Questions about the grid below.
1) Read off the last entry, reading row by row.
2) Read off the 1st entry on the main diagonal.
3) Read off the second entry in reading order.
4) Read off the fifth-last entry, reading row by row.
5) Read off the top-right entry.
6) Read off the largest entry in the last row.
7) Read off the maximum.
[[118 128 131 123 132 124 136 135 123 140 111 116 119 129 120 110]
 [127 139 133 121 130 125 125 137 129 137 127 135 123 121 129 106]
 [114 131 135 140 126 131 124 132 125 118 130 122 129 138 136 129]
 [122 130 121 137 138 128 118 114 127 129 119 127 141 134 125 118]
 [120 135 127 115 125 125 138 126 126 126 120 121 121 132 122 133]
 [116 116 131 125 134 122 134 123 133 131 131 150 128 117 133 128]
 [127 129 128 140 122 134 116 115 117 130 135 131 129 109 137 128]
 [131 118 117 128 130 113 125 119 126 126 116 122 124 126 138 128]
 [113 122 122 119 130 131 110 130 137 118 126 137 129 131 127 131]
 [120 130 130 134 117 129 132 136 126 126 134 130 122 122 130 123]
 [130 124 128 138 134 129 132 117 131 128 129 121 126 125 124 109]
 [115 123 129 132 129 131 129 126 125 127 131 139 127 121 133 130]
 [120 128 135 123 132 119 119 135 133 121 118 118 133 139 110 123]
 [126 141 131 122 131 138 130 129 119 126 122 127 121 121 135 119]]
1) 119
2) 118
3) 128
4) 127
5) 110
6) 141
7) 150

grid =
[[124 145 142 127 130 125 123 120 136 134 121 128]
 [121 153 136 137 137 132 137 139 122 135 140 146]
 [127 131 134 119 132 128 154 133 131 149 137 143]
 [110 120 135 129 126 124 127 138 130 116 122 136]
 [138 137 132 137 131 141 133 148 132 141 134 126]]
Read off the fifth entry from the end, reading row by row.
Answer: 148
Read off the entry directly above 149.
Answer: 135
Read off the entry just right of the largest entry.
Answer: 133
Read off the largest entry in the last column.
Answer: 146
Read off the largest entry in the first row.
Answer: 145
The last entry, reading row by row -> 126
The 2nd entry on the diagonal from the top-right corner: 140
Read off the bottom entry of the column that holds the smallest entry.
Answer: 138
The first entry of the smallest entry's row is 110
Read off the top-left entry.
Answer: 124
Read off the largest entry.
Answer: 154
Read off the top-right entry.
Answer: 128
Read off the entry just left of 123.
Answer: 125
The 2nd smallest entry -> 116
The entry just left of the largest entry is 128
Read off the last entry in the row that holds the smallest entry.
Answer: 136

[141 117 105 116 126 139 112]
The median of all entries: 117
The entry just left of 139 is 126

W =
[[126 125 123 120 126 115 122 125]
 [122 134 127 118 112 135 115 122]
 [112 129 133 130 108 139 149 125]
 [131 127 126 146 138 121 123 133]
 [127 123 124 121 123 114 119 125]
 [123 124 123 112 121 125 130 121]
 [140 126 126 124 142 120  98 126]
 [127 117 126 108 116 119 113 120]
 [117 122 134 119 115 130 138 123]
 [131 116 131 112 124 122 120 121]
 [132 116 126 117 125 119 115 121]
 [135 125 126 144 140 120 119 131]
 [114 126 135 124 114 133 144 125]
 [131 129 123 141 136 123 111 131]]
Indices start at 1.
Which number is the entry at row 2, column 3?
A: 127
The bottom-left entry is 131
Which number is the entry at row 1, column 1?
A: 126
Which number is the entry directly below the smallest entry?
A: 113
Which number is the entry in row 3 and column 1?
A: 112
Which number is the entry just left of the largest entry?
A: 139
The entry in the top-right corner -> 125
Which number is the entry in row 1 and column 3?
A: 123
Which number is the entry just left of the smallest entry?
A: 120
The bottom entry of the column that holds the largest entry: 111
Which number is the entry directly above 149?
A: 115
Which number is the top entry of the column that holds the smallest entry?
A: 122
The entry directly below 149 -> 123
Which number is the entry in the bottom-right corner?
A: 131
Which number is the entry directly above the smallest entry?
A: 130
The entry directly above 111 -> 144
The entry in row 2 and column 1: 122
The entry just right of the largest entry is 125
The entry in row 3 and column 3: 133
Which number is the entry in row 1 and column 2?
A: 125
Which number is the entry in row 2 and column 2?
A: 134
Which number is the entry directly below 139?
A: 121

m =
[[116 124 136 127 147 127 134 139 125 128 129]
 [131 146 113 120 131 110 128 139 120 126 131]
 [116 114 127 132 132 126 135 131 119 130 121]
 [122 130 129 134 126 128 121 129 128 124 122]
 [132 134 128 133 127 124 134 129 125 125 119]
 [129 131 120 134 129 122 131 109 117 136 136]
 [120 126 124 127 125 116 131 135 134 131 139]
 [145 130 122 114 118 108 120 119 127 126 139]
 [138 121 130 135 125 122 135 129 128 127 130]
 [116 121 125 135 132 135 135 126 129 128 122]
 [132 135 129 126 133 127 134 125 131 134 137]
 [121 131 123 129 138 122 130 124 123 121 132]
 [135 125 128 132 128 130 124 137 126 128 130]
 [115 120 131 129 139 121 129 141 131 120 129]
 [132 125 130 125 129 120 128 125 135 129 132]
 [109 100 130 136 126 137 133 139 129 135 131]]
Rows and columns are numbered from 1.
Which number is the entry in row 2 and column 1? 131
Which number is the entry in the top-right corner? 129
The maximum: 147
Which number is the entry in row 3 and column 1? 116
The entry at row 3, column 2: 114
The entry in row 1 and column 1 -> 116
The entry in the bottom-left corner: 109
The entry at row 3, column 3 -> 127
The entry in row 2 and column 3 -> 113
Which number is the entry directly above the smallest entry? 125
The entry in row 1 and column 2: 124
Which number is the entry directly below the largest entry? 131
The entry in the bottom-right corner: 131
The entry in row 1 and column 3 is 136
The bottom entry of the column that holds the smallest entry -> 100

Questions about the matrix below. Rows and columns are numbered from 1.
1) Find the bottom-left entry.
2) Find the entry in row 1 and column 1.
3) Find the entry in row 1 and column 3.
4) Find the entry in row 3 and column 2.
5) Find the bottom-right entry.
6) Find the entry at row 1, column 2.
[[127 117 111 127 122 133 114 121 117 119 140 124 118 128]
 [128 124 137 134 124 117 127 131 123 130 120 123 120 122]
 [120 123 118 139 126 155 122 127 121 127 127 122 121 141]
 [124 124 124 121 115 124 119 121 125 124 129 121 123 112]
 [121 120 113 137 125 150 121 125 123 125 129 120 121 140]
 [120 123 117 139 127 155 123 128 122 128 128 121 123 142]
 [118 126 139 128 120 131 125 127 136 140 126 116 120 128]
 [126 142 127 124 131 113 143 129 141 122 111 118 146 126]
 [123 117 114 134 119 141 116 121 126 123 127 125 117 135]
 [118 122 139 127 119 130 119 125 134 139 129 120 114 130]
 [127 143 128 124 134 113 145 131 141 123 112 119 147 130]
 [119 120 138 124 115 131 116 123 129 138 134 118 111 122]
 [120 124 119 126 135 132 129 122 123 112 123 112 121 134]
 [118 125 118 135 131 150 126 127 120 122 126 113 122 139]]
1) 118
2) 127
3) 111
4) 123
5) 139
6) 117

Read these off the table that follows. Counting starts at 1.
1) Which number is the entry in row 3 and column 1?
2) Which number is the entry at row 1, column 2?
3) Which number is the entry just left of 146?
4) Which number is the entry in the top-right corner?
5) Which number is the entry in row 1 and column 3?
6) Which number is the entry in row 1 and column 1?
7) Which number is the entry in the bottom-right corner?
8) Which number is the entry directly below the largest entry?
[[122 121 131 123 131 128 135 118 142 128 126 114 116 134]
 [118 134 139 128 121 127 137 124 130 128 107 109 123 111]
 [126 128 133 142 126 142 131 139 129 147 134 120 131 137]
 [134 131 137 132 131 150 135 134 113 140 139 132 126 123]
 [131 146 127 126 147 119 147 137 129 117 117 126 152 135]
 [123 123 139 122 128 107 114 127 123 124 131 126 116 126]
 [132 126 127 115 127 126 129 129 117 124 144 121 130 109]
 [128 136 122 134 128 113 130 130 129 134 134 118 138 136]]
1) 126
2) 121
3) 131
4) 134
5) 131
6) 122
7) 136
8) 116

arr =
[[137 132 117 122 153 132]
 [122 129 112 135 132 132]
 [124 128 132 132 122 132]
 [132 133 139 119 142 132]
 [133 114 140 124 113 132]
 [134 135 109 137 129 132]]
The top entry of the column that holds the smallest entry: 117
The third largest entry is 140
The entry just left of 140 is 114
The last entry in the row that holds the largest entry is 132
Read off the smallest entry in the first column.
A: 122
Read off the bottom entry of the column that holds the smallest entry.
A: 109
The first entry in reading order is 137
Read off the entry just left of 139.
A: 133
The entry directly above 134 -> 133
The entry just left of the smallest entry: 135
The third-last entry, reading row by row: 137
The entry directly below the largest entry -> 132
Read off the entry in the bottom-left corner.
A: 134
Read off the bottom-right entry.
A: 132
